In the data rows, the value 500 means zero.
Some points:
  611  358  272  196  456  525  293  664  711  267  612  273  615  440  536  444  335  328  615  649  319  999  590  475  644  372  644  428  618  345  520  670  560  492  570  385  615  412  379  617  668  371  720  679  658  274  274  290
  602  864  412  505  495  605  272  608  582  454  503  414  427  511  674  600  456  368  601  486  305  227  640  483  473  410  551  614  556  333  384  555  769  740  755  479  550  360  502  554  779  475  632  687  463  431  319  148
  628  381  657  590  546  414  657  465  603  618  557  488  670  245  358  391  584  689  552  561  519  526  559  356  596  589  470  509  344  651  657  454  656  291  549  657  416  633  237  440  501  585  772  553  653  661  570  421
  612  254  420  559  426  531  424  665  515  294  443  550  381  672  563  539  482  455  425  695  487  364  678  516  265  375  559  632  609  398  276  681  426  661  737  484  621  435  261  630  636  447  275  549  328  679  437  486
  575  472  385  769  288  409  528  538  444  412  333  596  480  596  524  616  553  605  689  593  430  481  530  602  479  421  730  647  578  548  369  687  474  633  603  312  656  368  542  727  241  451  438  704  408  491  301  430
  440  673  607  480  710  585  427  577  335  461  585  366  563  589  417  401  449  887  544  546  535  480  330  494  245  720  459  252  371  357  466  755  365  447  361  805  326  631  565  573  462  532  404  436  642  690  545  591
  449  434  264  358  340  449  294  607  735  355  297  541  447  447  527  505  452  756  797  567  350  213  694  998  639  456  481  617  552  344  527  715  769  653  634  294  562  441  717  543  268  283  644  614  465  450  216  305
  668  583  385  780  363  515  364  577  396  498  230  688  410  572  461  650  589  528  660  712  346  420  632  416  880  421  650  611  568  338  394  575  477  594  661  218  603  474  693  560  518  310  507  739  354  548  375  328
  534  497  466  688  299  513  324  525  320  372  472  648  999  651  539  546  539  710  367  529  550  626  566  651  307  314  502  640  530  506  346  233  476  647  475  520  599  514  510  405  561  365  320  573  313  582  475  495
  409  610  708  382  596  680  500  565  369  483  223  688  499  720  501  713  546  660  355  440  406  637  265  400  473  460  265  654  650  505  482  403  257  478  604  501  496  398  714  434  323  584  429  211  277  618  567  506
  516  460  700  520  624  315  661  355  704  521  748  488  843  329  351  379  712  168  675  379  631  496  597  424  578  625  489  557  428  587  573  831  694  393  397  699  334  588  571  492  483  633  692  439  545  591  599  423
  515  502  371  620  350  436  414  588  499  608  738  543  362  573  706  637  295  438  439  538  839  654  611  603  294  421  465  664  599  600  395  318  498  656  484  716  745  536  959  564  346  521  481  326  365  397  522  356
  275  730  522  399  517  433  488  561  465  525  663  447  494  666  410  533  536  790  455  501  355  518  387    0  553  644  464  322  467  485  597  421  508  448  487  681  373  487  572  690   59  487  213  615  561  444  763  543
  249  658  616  453  633  354  614  474  544  687  659  451  535  298  334  462  655  546  526  394  784  620  507  413  762  682  398  498  443  498  570  573  563  501  292  444  420  512  202  502  844  553  482  393  497  751  313  594
  126  910  530  543  592  292  701  447  499  460  665  315  305  403  354  425  613  453  493  417  498  444  678  424  325  626  389  408  429  604  714  349  279  517  243  657  481  584  314  261  636  508  618  545  404  534  386  704
  652  261  421  738  449  627  483  933  235  658  744  673  419  565  632  625  347  235  493  405  709  663  467  644  724  503  264  713  473  601  482  244  507  562  467  639  784  521  312  426  343  479  341   93  338   72  556  575
  494  683  636  522  485  357  630  275  547  538  518  397  424  380  369  307  541  727  465  522  851  487  641  276  830  617  346  451  256  569  593  568  455  458  384  560  400  549  508  405  859  503  527  366  530  516  413  493
  364  108  677  446  655  258  644  370  470  580  583  367  474  304  999  369  761  474  503  384  756  547  582  309  545  726  261  438  365  602  649  333  437  493  470  196  386  623  359  258  723  633  559  667  582  590  378  632
  722  526  450  588  301  473  501  565  457  419  519  583  295  510  641  695  588  621  519  627  486  386  636  501  305  202  601  571  643  304  334  560  743  639  552  588  642  429  223  678  577  338  444  636  429  331  514  446
  522  230  629  445  694  433  554  315  526  661  605  367  578  447  409  526  616  555  606  417  203  456  656  388  617  384  525  451  248  601  642  680  553  399  535  732  386  712  484  450  477  637  810  241  565  682  503  460
  345  605  648  574  456  675  491  570  376  525  235  611  397  659  540  714  541  589  356  410  704  587  323  630  539  410  517    0  500  520  486  272  438  593  661  570  495  350  716  500  322  474  480  251  345  549  555  740
  568  511  472  684  444  685  506  629  999  316  472  512  387  610  637  496  462  525  733  720  442  400  509  661  374  348  601  636  546  375  388  437  441  670  599  510  589  454  665  603  757  315  508  683  393  522  443  396
  500  434  415  374  393  541  425  616  583  222  533  283  807  420  552  381  253  544  629  535  282  231  578  461  572  422  536  434  729  347  459  649  634  579  763  392  630  462  510  574  713  327  683  549  461  152  386  375
  512  302  550  426  486  312  533  333  654  641  589  374  570  353  373  305  763  462  489  401  509  340  357  317  618  469  540  501  448  586  471  737  523  411  294  702  476  563  512  238  516  537  841  374  586  623  581  574
  578  492  486  731  501  327  315  594  499  175  453  572  394  556  644  632  411  346  471  788  392  345  699  568  545  305  613  583  675  486  326  426  462  671  380  374  375  280  463  581  351  375  393  442  498  561  437  418
  255  569  672  505  384  574  549  717  312  382  380  509  216  635  326  350  787  587  298  378  585  586  258  688  514  730  455  397  441  585  464  235  312  430  496  477  353  578  445  611  573  589  457  328  515  641  715  468
  232  554  638  547  533  373  545  406  570  781  561  413  230  306  179  562  578  645  529  406  600  604  577  292  520  594  308  495  478  668  482  367  327  535  366  137  395  692  365  323  797  566  643  551  521  464  414  764
  583  383  338  690  311  782  430  498  377  618  655  655  455  537  659  644  380  343  440  540  537  577  360  639  221  338  491  738  629  574  596  317  474  659  494  556    0  475  459  577  354  261  460  295  354  317  428  491
  621  437  242  318  458  630  403  634  552  267  518  204  620  456  551  565  255  332  549  587  388  235  495  318  569  500  579  488  715  396  525  571  608  582  748  210  700  507  527  603  498  323  753  545  508  620  284  363
  558  478  332  363  434  557  279  662  620  351  709  343  606  468  672  524  346  314  596  603  413  228  583  494  404  372  639  501  647  325  457  553  561    0  624  341  637  393  532  670  657  352  625  578  478  360  283  400
  652  646  533  702  572  582  493  528  394  409  430  650  575  564  619  655  562  588  511  487  504  505  415  518  440  346  669  579  438  531  300  656  273  582  476  295  620  352  788  528  377  359  378  623  429  497  636  474
  733  266  465  265  559  586  576  499  433  731  615  417  620  674  502  456  514  273  536  506  176  508  618  547  631  709  364  190  374  472  519  690  756  303   90  513  424  582  614  354  418  611  328  687  634  359  467  520
  283  605  609  593  327  602  470  424  377  581  379  498  649  599  577  601  392  306  333  486  504  682  428  643  478  366  446  739  456  481  395  612  493  629  709  318  607  433  566  713  270  538  224  395  337  505  599  643
  536  461  454  478  489  680  281  663  550  243  458  490  317  467  578  366  234  410  595  515  444  274  675  493  260  355  579  706  567  469  409  539  819  674  530  492  593  341  488  613  673  472  689  764  450  438  281  414
  483  217  287  251  569  682  372  705  645  436  632  248  702  534  466  485  417  331  470  679  425  179  502  352  523  378  702  487  547  274  567  562  592  577  327  159  627  491  482  695  644  466  604  548  662   45  358  329
  551  301  334  182  394  573  376  624  652  413  774  950  708  459  510  505  250  260  548  541  353  206  597  487  507  427  607  327  582  241  591  639  112  542  525  303  610  504  438  730  653  428  726  650  690  364  325  287
  755  218  451  290  504  650  600  465  296  572  646  283  612  507  407  452  359  323  757  387  312  609  608  530  505  559  420  281  391  451  725  649  612  339  179  403  463  602  593  319  411  595  480  579  615  828  652  542
  296  516  663  630  599  508  549  542  372  630  280  411  254  656  340  510  633  566  243  296  657  606  355  660  499  626  319  438  486  263  494  258  255  425  549  762  410  476  384  638  139  589  382  620  385  441  478  518
  361  680  590  538  527  200  527  356  479  455  619  362  157  399  290  439  461  720  350  308  680  419  439  549  672  534  432  574  397  618  626  592  400  480  442  509  370  722  352  346  633  521  471  616  669  596  591  626
  622  706  460  769  439  633  510  496  991  391  369  713  589  638  617  606  443  647  173  329  369  638  431  530  357  509  469  460  542  419  335  471  579  469  530  134  530  430  472  410  152  530  377  337  450  586  696  489
  638  436  489  317  785  539  594  473  279  485  816  386  741  584  421  448  341  618  621  490  414  462  430  603  877  566  508  293  521  607  401  383  561  388  372  517  347  591  402  447  397  595  413  616  775  580  677  500
  598  536  579  453  623  536  646  420  582  496  483  522  420  327  388  331  685  560  591  379  522  492  504  283  699  437  504  502  574  776  728  619  654  334  354  690  464  728  548  621  493  668  414  506  699  702  443  494
  447  660  600  328  602  296  582  509  581  646    0  384  493  345  475  478  498  442  509  439  657  388  484  404  570  583  480  517  428  681  643  598  383  392  245  714  406  720  192  441  593  456  560  494  681  623  607  464
  687  655  423  718  407  530  410  566  469  646  288  681  569  481  594  390  569  624  468  640  336  542  753  662  320  498  771  450  752  440  410  583  438  626  592  275  632  361  614  694  612  390  483  536  432  583  537  546
  570  270  436  590  211  438  480  502  364  608  744  600  426  501  603  707  374  204  528  598  461  542  373  704  231  470  392  629  596  497  417  289  533  644  527  666  814  376  365  562  809  336  263  377  471  521  539  389
  648  631  606  405  715  488  650  620  299  403  488  603  301  538  393  566  631  646  302  405  745  612  282  675  339  557  326  654  510  426  632  324  407  551  695  381  482  426  777  389  407  485  411  368  364  360  673  740
  543  581  551  538  570  428  493  264  563  666  482  408  450  438  365  133  628  511  681  481  677  348  534  399  669  487  388  425  594  538  674  536  384  465  450  671  504  600  193  263  317  648  406  484  685  662  527  536
  585  350  465  228  641  246  712  306  621  602  562  445  664  335  422  262  651  219  562  475  587  446  721  361  558  468  485  422  239  617  463  550  653  457  509  651  427  595  411  473  340  564  708  462  536  648  569  616
  723  354  472  478  716  432  512  345  737  687  656  400  516  368  437  348  601  351  307  492  306  430  388  539  688  550  570  404  356  778  676  642  575  407  487  780  395  680  561  448  731  529  521  620  576  697  561  547
Along one direction, these points spread out more than along any other. Take the direction at right angles to it along which they spread out most. Go by this last direction. Where along it does each point below lie, from 0 to 99? 50 is the average, and the first point above lies past it. One standard deviation of the points above along it is 16.
    0  548  501  633  470  651  521  429  251  702  515  680  415  593  633  524  401  349  444  638  531  747  439  644  224  268  502  635  578  491  330  450  577  514  532  418  724  425  633  426  328  310  480  553  496  587  515  367 -> 32
  168  545   28  743  535  509  569  448  266  417  179  731  450  742  465  538  429  640  309  369  497  652  242  425  368  567  244  414  513  402  488  564  466  402  652  560  363  362  766  469  710  737  383  472  385  438  738  629 -> 26
  327  846  600  443  595  159  599  518  497  623  550  479  313  371  375  318  590  574  674  410  590  502  380  514  252  543  409  365  285  751  675  517  295  495  505  210  416  665  232  244  633  744  452  517  447  359  395  566 -> 46
  538  548  432  399  292  661  309  548  605  156  602  699  345  726  616  585  447  371  610  657  472  306  534  570  570  403  646  642  558  484  364  553  667  699  513  537  616  423  185  593  643  417  591  657  272  544  419  506 -> 54
  269  622  500  367  545  657  508  505  333  437  438  529  366    0  492  732  582  647  288  461  596  602  327  646  564  628  462  501  463  404  441  320  279  550  604  644  496  544  638  349  208  644  248  405  273  308  669  610 -> 24
  814  387  545  277  435  483  654  404  412  717  631  338  666  704  402  598  259  367  577  753  312  533  587  456  467  647  327  185  445  548  528  516  681  258  261  432  336  658  595  464  534  722  568  613  655  465  609  477 -> 64
  478  692  562  519  410  699  512  460  406  449  302  631  473  666  568  751  614  646  354  441  581  604  344  573  386  578  465  743  457  463  401  296  270  558  719  800  559  392  734  445  321  592  420  297  999  329  547  788 -> 22
  396  451  558  630  431  512  527  429  367  582  485  650  400  751  634  586  335  442  425  467  506  712  474  581  405  541  999  709  571  426  414  469  537  550  597  489  586  516  512  386  504  448  298  235  401  338  517  500 -> 33
  538  730  572  564  442  590  531  444  358  636  368  595  527  638  619  435  402  784  281  554  368  633  284  651  597  542  445  725  510  417  478  323  387  547  458  528  553  225  667  619  331  561  569  398  237  394  750  637 -> 24
  529  190  545  317  667  464  627  331  752  680  534  367  664  348  282  493  523  503  563  390  594  354  603  373  591  613  611  584  404  760  655  583  641  375  516  698  405  151  344  319  482  630  582  506  585  672  568  500 -> 64
  365  526  649  565  670  573  433   52  282  243  335  526  246  564  318  453  757  592  347  367  602  628  331  609  247  779  370  448  481  603  564  241  349  460  430  427  528  559  570  597  451  512  391  380  411  240  618  484 -> 26
  647  368  620  498  542  255  632  292  762  610  381  465  669  236  272  211  491  301  673  331  514  461  432  216  593  511  551  431  350  537  534  307  626  465  446  692  429  612  567  414  441  592  529  523  601  644  390  546 -> 62
